Each row of this table is followed by its label. One hidden rule gives the labels. It looks at one to three of the table's principal directions, none of them among the few with the most spread.
tensor([17, -55, 31, -28, 33, -42, -35, 4, 1, -53, -27, 22, 1, -7, -25, -22, -61, 33, -21, -14, 13, -13,
        -27, 11, 25, 6, 4, 7, -23, -65, 9, 44, 11, -23, 22, -22, -63, 8, 18, -8, 3, 6, 74, -17,
        -25, -85, -22, -8]) i
tensor([-31, -1, 35, 10, -52, -28, -75, 30, -14, -86, 65, 38, -35, 37, -67, -8, 78, 1, 1, 17, 95, -23,
        -10, 2, -24, 34, -28, -1, 27, -87, -61, -2, 42, -24, -6, 5, 48, 2, -76, 15, 23, 44, 19, 33,
        -18, 68, 23, 3]) x
tensor([-6, 76, 52, 30, -38, -8, 12, -42, -30, -30, -10, -39, -12, -16, 7, 52, 54, 51, -6, 4, 1, 44,
        -26, 22, -36, 32, 35, 49, -22, -22, -7, 10, 38, -54, 20, -11, 31, -26, -42, 17, 14, 40, 12, 39,
        -15, 85, 28, 24]) w
tensor([-33, -33, 19, -34, 11, -14, -28, 53, 23, -55, 64, 62, -13, 15, -92, -24, 25, -33, 27, -28, 1, -48,
        0, -33, -23, -27, 30, -35, -31, -75, 25, 47, 6, 27, -55, 39, -11, 4, -16, 0, -38, 15, -32, 72,
        36, 45, -15, -20]) x
tensor([16, 14, -8, 18, 55, 14, 74, -5, 23, 16, -39, -28, -13, -4, 73, 28, -40, -5, -21, -15, -49, 33,
        26, 15, -40, -2, 47, 16, -11, 40, 5, -27, 2, 25, 6, -26, -17, -7, 18, -5, -49, -11, -15, 5,
        10, 4, -3, -17]) i
tensor([30, 32, 16, 30, -33, 27, 42, -61, -34, 52, -41, -54, 21, -33, 52, 38, 9, 31, 27, -11, -56, 56,
        -22, 24, -22, 20, 16, 38, -12, 36, 31, -14, 0, -40, 6, 3, 11, -16, -12, 0, 21, 9, -20, -1,
        -6, 37, -7, 4]) i
tensor([-19, -28, -26, 12, -5, -11, 8, 25, 12, 19, 61, -5, -10, -4, -15, -2, 13, -4, -6, -9, 39, 7,
        10, -16, -5, -3, -2, -13, -1, -9, -18, 0, -10, 6, 9, 4, -31, 5, 1, -9, 5, 5, -30, -21,
        11, -3, 37, 42]) x
tensor([12, -40, -4, -8, 27, -15, 27, 13, 15, 31, 1, 21, 40, -7, 21, 10, -65, -29, 4, -4, -77, 9,
        0, 2, 9, -2, 20, -11, -34, 26, 23, 25, -32, 29, -38, 22, -39, 25, 51, -22, -28, -56, -46, -16,
        30, -47, -21, -30]) i
tensor([10, -23, -43, -25, 12, -7, -15, 5, 5, 89, -34, -14, 77, 1, 61, -30, -56, -16,
        -25, 41, -24, -36, -5, -30, 87, -2, -71, -17, 17, 64, 11, 37, -45, 12, -17, 0,
        -49, 55, 76, -10, 20, -77, 0, -111, -21, -127, -23, 11]) w
tensor([-16, -44, 5, -4, 28, 27, 39, 33, 31, 24, 36, 8, -26, -17, 2, 5, 22, -7, 37, -48, -1, 18,
        -10, 4, -28, -22, 58, -2, -30, 7, -6, -25, -5, 6, -13, -7, -12, -13, -14, -17, -34, 20, -49, 29,
        15, 42, 35, 34]) x
tensor([13, 12, -38, -12, -4, -16, -4, -17, -1, 28, -6, -17, 11, -12, 0, -19, -15, 24, -15, 2, 1, -31,
        35, -23, 21, 4, -41, -24, 26, -21, 39, 29, 9, 10, 21, 19, -45, 14, 2, -2, 38, 5, 13, -23,
        -24, -41, -20, 9]) i
tensor([-6, 43, 17, 37, -40, -62, 14, -37, -12, 1, 42, -43, 13, -34, -13, 61, 23, 68, -39, 1, -7, 50,
        8, -18, -30, 31, 27, 47, -48, -48, 58, 87, -2, -23, 44, 44, -81, -24, -14, -29, 10, -2, -8, -19,
        3, 14, 21, 37]) x
tensor([-13, 30, -33, 17, -31, -17, -30, -27, 1, 8, 30, -22, 5, -5, -70, 34, 45, 47, -5, 0, 27, 40,
        -5, 6, -44, 13, 3, 8, -10, -35, 31, 25, 21, -32, 24, 23, 22, -38, -12, 18, 32, -2, -22, -8,
        31, 63, 18, -17]) w
tensor([58, 0, 2, 15, 9, -5, -18, -27, -21, -40, -68, 4, 9, 19, 40, -35, -58, -14, -20, 17, -27, -23,
        18, -1, -1, 17, -37, -1, 26, -5, -5, -20, 11, 22, 15, -14, 5, 21, 16, 14, -4, -5, 59, -27,
        -14, -64, -65, -56]) i
tensor([39, 58, 22, 32, -4, 18, 65, -87, -21, -27, -55, -50, -31, -33, 46, 33, -44, 20, -8, -7, -58, 31,
        8, 37, -18, -3, 35, 23, 1, 13, 18, -57, 20, -33, 34, -29, 45, -23, -19, 27, 28, 72, 46, 38,
        -27, 38, -32, -42]) x
tensor([60, 35, -27, 33, -23, 6, 14, -18, 18, -16, -53, -12, 27, 15, 107, -27, -41, -18, -42, 70, -15, -40,
        40, -12, 24, 17, -7, -7, 51, 21, -56, -66, -15, 34, 17, -17, 25, 33, 0, 19, -28, -8, 50, -58,
        -69, -18, -61, -30]) i
tensor([-1, 13, 18, -42, -11, 0, -60, 2, -21, -45, 1, 14, -20, 18, -66, -32, 23, -9, 9, 6, 51, -44,
        -10, -3, 14, -7, -64, -28, 12, -43, 12, 16, 30, -22, 13, -3, 17, 0, -17, 20, 53, 44, 75, 30,
        -21, -22, -16, -19]) i
tensor([48, 34, -28, -5, 64, 44, 70, -22, 7, 39, -82, -16, 18, -6, 79, -22, -103, -50,
        -26, 30, -70, 2, 18, 18, 50, -54, 26, -4, 3, 127, -14, -62, -43, 42, 6, -42,
        19, 5, 100, 33, -31, -45, 27, -26, 13, -69, -34, -33]) i
tensor([19, -21, -27, 20, -94, -35, -57, 5, -31, -8, -1, -15, 43, 38, 36, -17, -18, -14, -31, 67, 28, -41,
        40, -65, 63, 39, -93, -6, 57, -3, -31, 3, -69, 45, 11, 37, -52, 35, -16, -46, -1, -47, 35, -75,
        -50, -96, -33, 36]) w
tensor([-7, -50, 11, -19, 11, -6, -28, 44, 5, -30, 28, 29, -14, 8, -51, -22, -5, -18, 31, -36, 10, -40,
        -16, -17, -2, -11, -19, -25, -6, -42, 3, 4, -9, 20, -26, 10, -11, 1, -5, -19, -5, 12, -4, 35,
        23, -17, -14, 4]) i
tensor([5, -9, -28, 17, -31, 38, 50, -28, -7, 84, 5, -33, 29, -35, 41, 25, 11, -1, 32, -15, -62, 17,
        27, -20, -2, -2, 16, 2, -8, 43, 40, -8, -31, 10, -27, 37, -10, 2, -4, -27, -2, -9, -75, -7,
        1, 42, 3, 22]) i
tensor([58, 7, 6, 14, 20, -16, -48, -61, -38, -92, -127, 13, -24, 22, 14, -62, -107, 20,
        -37, 17, 6, -5, -15, 31, 52, -9, -32, 19, 64, 18, -48, -65, 7, -2, 69, -70,
        45, -9, 42, 46, 14, -3, 125, -36, -5, -127, -59, -42]) i
tensor([-1, -33, 0, 6, -15, -11, -22, 5, -16, 32, 29, 3, 14, -6, -24, 6, 27, 17, 26, -26, 9, 24,
        -18, 7, -30, 27, -24, 4, -7, -23, 16, 29, 18, -21, -9, 21, -20, 4, -7, -10, 29, -12, -43, -16,
        24, 3, 17, 10]) i
tensor([-3, 23, -22, 0, 22, 12, 79, -24, 5, 66, -7, -69, -11, -44, 32, 56, -10, 42, -6, -29, -28, 36,
        25, 14, -14, 5, 18, 7, -18, 13, 56, 12, -2, -14, 26, 0, -58, -24, -10, -31, 22, 24, -15, 18,
        -16, 19, 25, 36]) i
tensor([-23, 8, 25, -26, 30, 15, 67, -21, 11, -6, 0, 3, -43, -36, -54, 48, -8, 22, 49, -73, -60, 70,
        -21, 42, -50, -42, 98, 7, -52, 6, 65, 2, 6, -16, 5, 8, -7, -61, -4, -10, -18, 28, -40, 111,
        56, 53, 22, -4]) x
tensor([-29, 8, 12, 0, -25, -16, -47, 14, -24, -57, 23, 10, -36, 32, -56, -15, 57, 0, 10, -25, 39, -31,
        19, -37, -41, 19, -51, -13, 27, -72, 16, 30, 35, 12, -7, 22, -4, 0, -58, -7, 5, 36, 0, 51,
        15, 22, -2, 11]) x
tensor([24, 20, 4, 33, 3, -14, 12, -52, -23, -1, -10, -19, -10, -23, -14, 23, -3, 40, 5, -38, -31, 47,
        3, 29, -66, 25, 9, 22, -11, -28, 38, 12, 52, -30, 16, 7, 5, -16, -3, 22, 32, 19, -24, 9,
        36, 34, -5, -31]) w
tensor([-7, -26, 13, 2, -13, 19, 13, 11, 7, -47, 1, 14, -53, 7, -15, 4, 2, 5, 30, -25, 16, 12,
        -3, 14, -6, -21, 49, 2, 19, -1, -36, -75, -15, 12, 14, -17, 39, -37, -46, -13, -24, 35, 8, 66,
        -5, 36, 12, 14]) x
tensor([6, 9, 7, 5, 68, 16, 6, 9, 7, -36, -60, 30, -38, 21, -18, -27, -14, 16, 30, -55, -40, 9,
        -25, 21, -47, -25, 55, 5, 17, 11, 2, -38, 38, 29, -9, -30, 72, -31, 6, 32, -38, -9, -32, 71,
        70, 26, -18, -47]) i
tensor([20, 39, -16, 15, 32, -7, 61, -3, 51, 15, -18, -6, 10, -6, 67, 22, -28, -2, -14, 2, -73, 7,
        26, 0, -35, -1, 62, -5, -14, 22, 11, -16, 4, 39, -4, 4, -3, 7, 11, 3, -52, -19, -38, 6,
        4, 24, -22, -30]) w
tensor([27, 32, -36, 2, -18, -20, 11, -4, 5, 26, -4, -19, 30, 29, 52, -18, -38, -43, -16, 40, -43, -44,
        40, -29, 14, 25, -63, -52, 36, 6, -2, -6, -6, 41, -21, 15, -21, 62, -3, 15, 14, -9, -11, -22,
        -21, -43, -47, -29]) i
tensor([31, 32, -33, -1, 16, 4, 26, -14, 1, 0, -29, 3, -3, 21, 16, -23, -60, -35, -10, 18, -31, -10,
        33, 14, 0, -21, -10, -24, 47, 38, -6, -43, -5, 33, -8, -5, 18, 8, 30, 42, 0, -19, -1, 12,
        22, -23, -47, -54]) w
tensor([2, -43, -17, -23, 21, 8, 44, 15, 20, 41, 40, 10, -1, -20, -12, 6, -40, -30, 32, -35, -43, -8,
        14, 7, -6, -28, 10, -32, -8, 10, 36, -9, -17, 14, -38, 23, -26, 7, 18, -10, 14, 4, -52, 29,
        23, -2, -15, -22]) w
tensor([-4, -4, -37, -50, 27, -6, 34, -3, 11, 80, -1, -11, 15, 1, 4, -27, -27, -34, 43, -51, -89, -32,
        36, -41, -11, -7, -51, -70, 1, -3, 99, 58, 9, 42, -44, 42, -92, 53, 0, -7, 11, 0, -75, 31,
        30, -62, -33, -2]) i
tensor([18, 45, -10, 59, -31, 42, 17, -16, -19, -32, -24, -32, -34, 14, 56, -7, 43, 2, -24, 31, 51, -5,
        40, -1, -20, 18, 11, 26, 56, 8, -77, -86, 14, 7, 21, -33, 66, -14, -52, 26, -24, 40, 25, 2,
        -41, 91, 6, 22]) i
tensor([-42, 7, -42, 4, -26, -10, -4, 26, 10, 65, 83, -29, 23, 0, -33, 23, 60, 3, -12, 15, 39, 0,
        16, -39, -6, 7, -22, -14, -15, -8, 20, 52, -13, -2, -16, 37, -33, 7, -6, -9, 19, -15, -61, -29,
        12, 41, 44, 39]) w
tensor([-53, -83, 41, -47, 23, -30, -74, 80, 34, -70, 64, 71, -31, 4, -112, -1, 45, 31,
        19, -33, 106, 10, -73, 33, -7, -5, 33, -2, -44, -84, -45, 31, 25, -46, 13, -23,
        -5, -29, -10, -20, -5, 11, 29, 23, 7, 3, 67, 37]) i
tensor([-9, 30, -6, -15, -12, -7, -43, 69, 58, -43, 15, 25, 29, 48, 59, -28, 13, -50,
        -74, 124, 90, -83, 8, -29, 83, -8, -13, -12, 24, 25, -121, -35, -40, 27, 1, -37,
        35, 39, 17, 18, -49, -31, 88, -76, -93, -20, -1, 12]) w
tensor([3, 15, 27, -39, 55, -16, -1, 3, -3, -45, -33, 29, 0, 15, -43, -14, -63, -26, -10, 1, -32, 4,
        -31, 28, 10, -30, 21, -11, -30, 5, 15, 29, 6, -3, -11, -22, -2, -1, 58, 34, -13, -17, 38, 37,
        40, -48, -26, -52]) i
tensor([-9, 26, -25, 7, -42, 14, -44, 17, -5, -30, 26, 35, -2, 19, -63, -30, 30, -30, 18, 23, 24, -36,
        6, -28, 26, -34, -11, -24, 27, 21, -35, -40, -31, 41, -7, 25, 77, -20, 12, 18, -6, -16, -14, 22,
        39, 28, -3, 6]) i
tensor([6, -6, -2, 3, -18, -21, -49, 24, 1, -66, 1, 16, -2, 28, -19, -20, -18, -13, -40, 42, 45, -49,
        24, -37, 40, -7, -19, 2, 14, -17, -38, -7, -36, 39, 16, 2, -3, -4, 10, -10, -28, -17, 64, -20,
        -21, -40, -20, 5]) w
tensor([-7, 41, 55, 0, 1, 13, 20, -15, 5, -58, -32, -8, -32, -8, 7, 29, 23, 28, 0, -7, -6, 19,
        -22, 12, -17, -16, 72, 41, -27, -5, 2, -13, 7, -19, 21, -20, 30, -44, -30, -1, -38, 35, 44, 61,
        -20, 54, 3, 3]) i
tensor([-5, -45, -1, -11, 9, 30, -17, 25, -9, 16, 31, 30, 1, -4, -20, -38, -2, -46, 15, 2, 42, -22,
        -20, 6, 37, -38, -31, -8, 12, 39, -30, -26, -21, -10, -19, -10, 29, 6, 43, 12, 25, -4, 4, -29,
        15, -27, 8, 4]) x
tensor([1, 7, 0, 25, -4, 9, 69, -82, -23, -19, -2, -47, -60, -61, -44, 42, -18, 57, 9, -69, -11, 81,
        10, 43, -55, -14, 67, 24, -20, -41, 46, -17, 26, -60, 52, -14, -28, -59, -25, 11, 24, 87, 4, 56,
        20, 60, 23, 24]) x
tensor([-3, 27, -39, -13, 15, 60, 50, -28, 7, 85, -32, -33, 22, -22, 68, -2, -37, -41, -12, 47, -26, -26,
        13, 10, 94, -43, -25, -14, 29, 119, -9, -58, -47, -5, -15, -25, 57, 15, 43, 15, 38, -5, 10, -43,
        -40, -14, -6, -12]) x
tensor([-2, -23, 27, -42, 57, -20, -9, 10, 23, -48, -14, 50, -14, 15, -52, -14, -36, -17, 4, -21, -24, 25,
        -17, 27, -25, -19, 54, -12, -53, -27, 23, 38, 21, 2, 0, -10, -31, -3, 21, 17, -44, -9, 20, 36,
        35, -28, -7, -46]) x
tensor([-26, 26, -27, 1, -43, 20, -30, 50, 40, 5, 27, -1, 9, 21, 30, -29, 75, 0, -10, 59, 66, -89,
        19, -61, 62, -6, 1, -18, 44, -5, -67, -37, -30, 34, -16, 1, 46, 15, -57, -2, -29, 11, 4, -14,
        -78, 67, 8, 58]) i
tensor([16, 43, -35, 9, 2, -10, -60, -21, -24, -39, -54, 2, 19, 33, 1, -62, -35, -16, -66, 67, 49, -55,
        8, -17, 60, -6, -87, -13, 67, 14, -37, -6, 3, 4, 28, -31, 47, 23, 52, 49, 32, -21, 86, -76,
        -12, -83, -43, -34]) x
tensor([8, 41, -18, 62, -24, -20, 44, -62, 6, 84, -6, -72, 43, -35, 69, 84, 41, 75, -20, 1, -60, 98,
        0, 2, -67, 61, 38, 50, -52, 14, 63, 50, 20, -31, 39, 28, -24, -12, -19, -31, 4, -26, -64, -67,
        1, 50, 33, -2]) x
tensor([8, -2, -41, 22, 7, 12, 24, -7, 21, 36, 14, -37, -22, -23, 19, 10, 15, 30, 8, -30, 5, -11,
        21, -9, -23, 8, -18, -19, 20, -15, 19, -34, 18, 5, 29, 0, 13, -10, -32, -17, 38, 45, -15, -6,
        -16, 25, 5, 6]) i
tensor([9, 51, -61, 30, -83, 28, 12, -29, -24, 55, -17, -71, 34, 1, 57, 17, 17, 6, -28, 69, 12, -21,
        55, -51, 59, 11, -45, 0, 52, 55, -16, -37, -63, 28, 18, 21, 9, -1, -16, -20, 12, -16, 9, -46,
        -57, 13, -4, 50]) i
tensor([6, -9, -30, 22, -8, 70, 40, 7, 0, 64, 11, -25, -34, -14, 38, -9, 35, -22,
        57, -27, 3, -17, 18, 6, 12, -10, -15, -21, 43, 56, -38, -110, -14, 22, -13, -12,
        65, -6, -47, -7, 24, 44, -50, 28, -10, 65, 23, 40]) i
tensor([30, 22, -13, 43, 25, 26, -13, -19, -14, -20, -30, -23, -49, 1, 21, -27, 19, 23, -5, -31, 36, -24,
        19, 1, -40, 6, -34, 13, 45, 0, -31, -70, 59, 2, 34, -42, 70, -13, -12, 38, 33, 50, 22, -6,
        4, 25, -2, -7]) w
tensor([-1, -36, 29, -19, 26, 1, 30, -25, -14, -27, -16, -6, -32, -43, -39, 15, -43, 33, 11, -56, -10, 27,
        -8, 31, -1, -19, 48, 20, -31, -37, 31, 14, 4, -37, 10, -17, -55, -31, 6, -7, 0, 40, 25, 47,
        5, -3, 6, 27]) w
tensor([26, 74, 10, 30, 2, 12, 27, -69, -29, -46, -64, -16, -44, 11, 11, 0, -1, 25, 0, -17, -28, 39,
        13, 37, -67, 5, 30, 19, 41, -2, 4, -47, 69, -19, 24, -28, 71, -24, -31, 64, 10, 44, 10, 60,
        18, 62, -24, -56]) i
tensor([-18, -26, 9, 19, 12, -23, -29, 27, 28, -23, -2, 17, 0, 17, 26, 8, 35, 25, -17, -9, 12, -5,
        6, -27, -33, 30, 12, 25, -5, -35, -1, 29, 15, 20, 2, 7, -13, 4, -30, -37, -51, -23, -15, -28,
        -7, 4, 8, 3]) i
tensor([-6, 38, -57, 30, -45, -41, -14, 37, 43, 47, 38, 4, 88, 33, 69, -4, 8, -28,
        -54, 99, -10, -41, 23, -61, 40, 21, -21, -18, 28, 34, -40, 26, -54, 56, -32, 41,
        -3, 56, 33, -4, -39, -98, -56, -103, -15, -17, -19, 0]) x
Which label does each new row get?
tensor([-5, 30, -17, -19, 2, -1, 26, -24, -11, 18, -11, -9, 16, 0, -5, -11, -24, -22, -24, 20, -21, 6,
        32, -15, 17, -22, 2, -8, -2, 18, 41, 47, -19, 8, -4, 17, -58, 10, 28, 15, -15, -19, 2, -4,
        9, -28, -15, 1]) x
tensor([2, -12, 15, 21, 26, 54, 40, -21, -22, 1, -20, -33, -48, -51, -51, 28, 14, 48, 43, -74, 10, 62,
        -39, 44, -31, -32, 74, 45, -36, 9, 10, -46, -8, -37, 27, -31, 23, -86, 1, -4, -8, 41, -4, 59,
        49, 76, 38, 50]) i
tensor([-37, 31, -32, -15, -7, -9, 33, -29, 17, 61, 30, -36, -2, -19, -46, 33, 36, 33, 22, -34, -47, 25,
        20, -27, -25, -8, 25, -19, -29, -26, 109, 68, -3, 1, -3, 53, -51, -19, -45, -17, 8, 17, -67, 42,
        24, 52, 8, 7]) x
tensor([-4, 18, 12, -9, -15, -16, -39, 33, 25, -32, 5, 14, 15, 26, 29, -10, 16, -4, -36, 65, 48, -53,
        -7, -14, 45, 11, -15, -3, 17, -9, -58, -10, -3, 2, 2, -17, 33, 23, -12, 7, -2, -4, 55, -31,
        -67, -5, -5, -6]) w
tensor([33, 31, -42, 34, -2, 19, 58, -41, -12, 56, -24, -40, 11, -9, 46, 22, -25, 1, -8, 9, -39, 49,
        40, 26, -30, 13, 13, 8, 20, 46, 9, -32, -3, 9, 6, 5, -3, -6, 9, 18, 1, -22, -40, -15,
        16, 31, -8, -19]) i
tensor([-41, -64, 59, -32, 59, -34, -42, 89, 41, -51, 56, 75, -19, 14, -52, -5, 42, 7, 18, -47, 35, -14,
        -47, 6, -42, 7, 48, 5, -57, -71, -21, 56, 47, -3, -35, -7, -17, 8, -7, -14, -42, -7, -29, 37,
        26, 19, 43, 9]) w
tensor([-4, 30, -21, -36, -24, -53, -38, -26, 5, 12, 20, -6, 30, 23, -34, -8, -2, -8, -30, 41, 0, -8,
        26, -22, 6, 24, -54, -38, -12, -48, 56, 89, 18, -11, 11, 35, -76, 41, -11, 19, 32, -4, 25, -35,
        -23, -51, -21, -32]) i
tensor([-5, 10, 6, 47, -54, 0, 38, -18, -5, 69, 15, -37, 52, -26, 83, 55, 36, 23, -8, 28, -39, 45,
        2, -17, 5, 37, 36, 47, -28, 41, -3, 20, -38, -6, -13, 30, -22, 11, -13, -41, -27, -41, -65, -54,
        -25, 43, 32, 51]) x
tensor([9, 17, 6, -4, -4, -2, 34, -33, -26, 105, -15, -16, 71, -32, 24, 37, -38, -3,
        28, 3, -108, 48, -32, 21, 40, 2, 10, 18, -47, 89, 47, 42, -41, -8, -42, 33,
        -18, 14, 65, -5, 21, -78, -81, -22, 47, -28, 5, 1]) w
tensor([-4, 1, -37, 51, -30, 59, 68, -19, -22, 70, -18, -51, 3, -14, 62, 27, 20, 4, 22, -9, -27, 44,
        21, -5, -10, 1, 33, 24, 32, 69, -19, -65, -41, 15, -19, 0, 29, -20, -20, -18, -30, -14, -80, 3,
        12, 75, 25, 47]) i
tensor([13, 65, -15, 26, 30, 8, 66, -35, 4, 23, -19, -43, -7, -25, 23, 46, -6, 28, -22, -4, -27, 56,
        10, 46, -51, 13, 42, 13, -18, 12, 12, -8, 36, -24, 23, -20, 12, -22, 11, 27, 8, 13, -15, 15,
        16, 64, 16, -16]) i
tensor([-20, -47, 31, -4, -8, -11, -40, 13, -5, -59, -2, 21, -28, 29, -35, -7, 23, 1, 17, -26, 23, 19,
        -20, -11, -30, 13, 14, 9, -18, -46, -10, 10, 7, -3, 4, -9, -14, -7, -41, -17, -43, 15, 13, 22,
        11, -5, 14, 11]) i
tensor([2, 16, -1, 0, -16, 48, 62, -25, -33, 8, -4, -58, -34, -32, -1, 29, -7, -1, 0, -1, 22, 20,
        19, 20, 21, -17, 9, 4, 0, 15, 0, -41, -30, -24, 26, -19, -15, -36, -21, -15, 22, 62, 47, 46,
        -35, 38, 20, 47]) i
tensor([20, 47, -29, 30, -10, 16, 44, -32, -8, 52, -36, -37, 31, 1, 51, 21, -24, -9, -4, 19, -73, 28,
        18, -12, -3, -6, 19, 13, 3, 75, 18, -19, -35, 33, -12, 14, 16, -4, 28, 8, -25, -48, -48, -12,
        31, 11, -20, -16]) w
tensor([-15, 17, 24, -2, 12, -27, -25, -2, 3, -56, -9, 18, -16, 3, -21, -3, 4, 18, -22, -3, 22, -6,
        -15, 5, -3, 2, -3, 11, -1, -33, -3, 25, 24, -14, 22, -13, 5, -7, 2, 3, 0, 11, 38, 4,
        2, -20, 2, -2]) x
tensor([4, 15, 35, -2, 10, -24, -14, 9, 21, -100, -7, 25, -21, 3, 1, 8, -18, 13,
        -56, 36, 55, -12, 0, 26, 3, 0, 40, 23, -4, -40, -62, -15, 23, -23, 30, -40,
        16, -11, 9, 21, -23, 21, 89, -1, -47, 9, 2, -12]) w
tensor([-20, -1, 15, 7, -15, 7, 19, -27, -17, 31, 8, -30, 13, -25, 13, 42, 34, 27, -11, -1, 4, 51,
        -10, 5, -18, 13, 12, 35, -35, 5, 40, 47, 5, -47, 15, 9, -24, -13, -5, -26, 13, 4, -2, -24,
        -15, 21, 34, 13]) x
tensor([1, 35, -13, 18, 27, 12, 29, -17, 18, 44, -42, -29, 28, -6, 54, 17, 5, 14, -12, 2, -50, 22,
        -2, -10, -18, 6, 35, 22, -24, 38, 17, 15, 1, 7, -9, -9, -2, 4, 22, 8, -45, -35, -39, -29,
        16, 20, 2, 4]) w
tensor([6, -4, 15, 7, 25, 25, -20, -17, -24, -42, -50, -5, -59, -3, -22, -27, 10, 38, 22, -47, 37, -13,
        -18, 28, -6, 1, -13, 11, 41, -31, -20, -52, 44, -24, 25, -48, 53, -29, -42, 20, 30, 62, 42, 44,
        -5, 21, 0, 10]) i
tensor([-21, 9, 0, 14, -24, -1, -14, 38, 15, 24, 19, -8, 18, 18, 21, 26, 63, 17, -1, 25, 37, 20,
        -20, -4, -11, 27, 11, 21, -1, 10, -36, 3, -12, -1, -3, 3, 9, -7, -26, -21, -28, -37, -29, -22,
        -9, 42, 39, 38]) i
tensor([7, -11, -8, -22, 51, -3, 5, -4, 30, -12, -17, 24, -26, 1, -25, -9, -12, 13, 18, -45, -20, 16,
        6, 29, -55, -5, 33, -19, -11, -29, 23, -1, 56, -2, 5, -13, -1, -6, -2, 25, -9, 15, -15, 33,
        26, 13, -3, -41]) w
tensor([-7, -3, -17, -1, -14, -4, -49, 45, 14, -40, 2, 2, 0, 36, 9, -31, 7, -17, -45, 58, 83, -59,
        15, -37, 57, -1, -36, -6, 33, -4, -75, -25, -35, 28, 16, -25, 1, 11, -1, -3, -28, -12, 68, -45,
        -48, -34, 2, 38]) w
tensor([20, 67, -73, 34, -10, 16, -11, 10, 18, 33, -21, -12, 35, 27, 51, -34, 7, -27, -26, 50, -9, -71,
        45, -48, 18, -6, -58, -24, 75, 52, -23, -43, -19, 69, -17, 16, 68, 19, 29, 26, -8, -49, -30, -50,
        11, 5, -48, -24]) i
tensor([-26, -47, 69, -47, 14, -29, 17, -5, -18, -10, 21, 19, -9, -24, -71, 43, -8, 29,
        36, -57, -42, 84, -46, 27, -29, -6, 77, 22, -100, -34, 77, 94, 4, -40, 2, 23,
        -90, -26, -3, -36, -13, 3, -14, 70, 33, -16, 40, 12]) x
tensor([-23, -8, 25, -32, -27, -37, -80, 31, 1, -48, 32, 37, -8, 28, -53, -23, 48, 9, 6, 8, 56, -45,
        -13, -24, 9, 16, -51, -18, 10, -66, 2, 44, 27, -5, 7, 19, -5, 13, -41, -11, 27, 15, 37, 11,
        -25, -26, 1, 3]) x
tensor([-4, 4, 73, 10, -37, -18, 2, 15, 37, -59, -18, 10, -5, -6, 66, 68, 28, 61, -6, 30, 3, 26,
        -32, 27, 9, 34, 107, 61, -31, -11, -74, -41, -6, -21, 17, -25, 36, -24, -63, -37, -56, 4, 34, 26,
        -88, 69, 33, 30]) w
tensor([-36, 2, -35, -6, -40, 13, -40, 50, 22, 14, 57, 14, -3, 23, -30, -9, 72, -11, 20, 15, 54, -50,
        13, -44, 14, -14, -32, -26, 39, 7, -26, -26, -18, 33, -18, 28, 52, -6, -30, -13, 8, -8, -37, 8,
        -3, 43, 20, 26]) w
tensor([9, 18, 5, 15, -9, 16, -11, -3, 0, 22, -15, -8, 3, 8, 7, 15, 29, 10, 24, 8, -6, 22,
        -13, 24, -3, 22, 22, 18, -9, 22, -32, -34, -1, -1, -9, -8, 40, -12, -29, 13, -13, -15, -25, 8,
        4, 60, 17, 8]) w
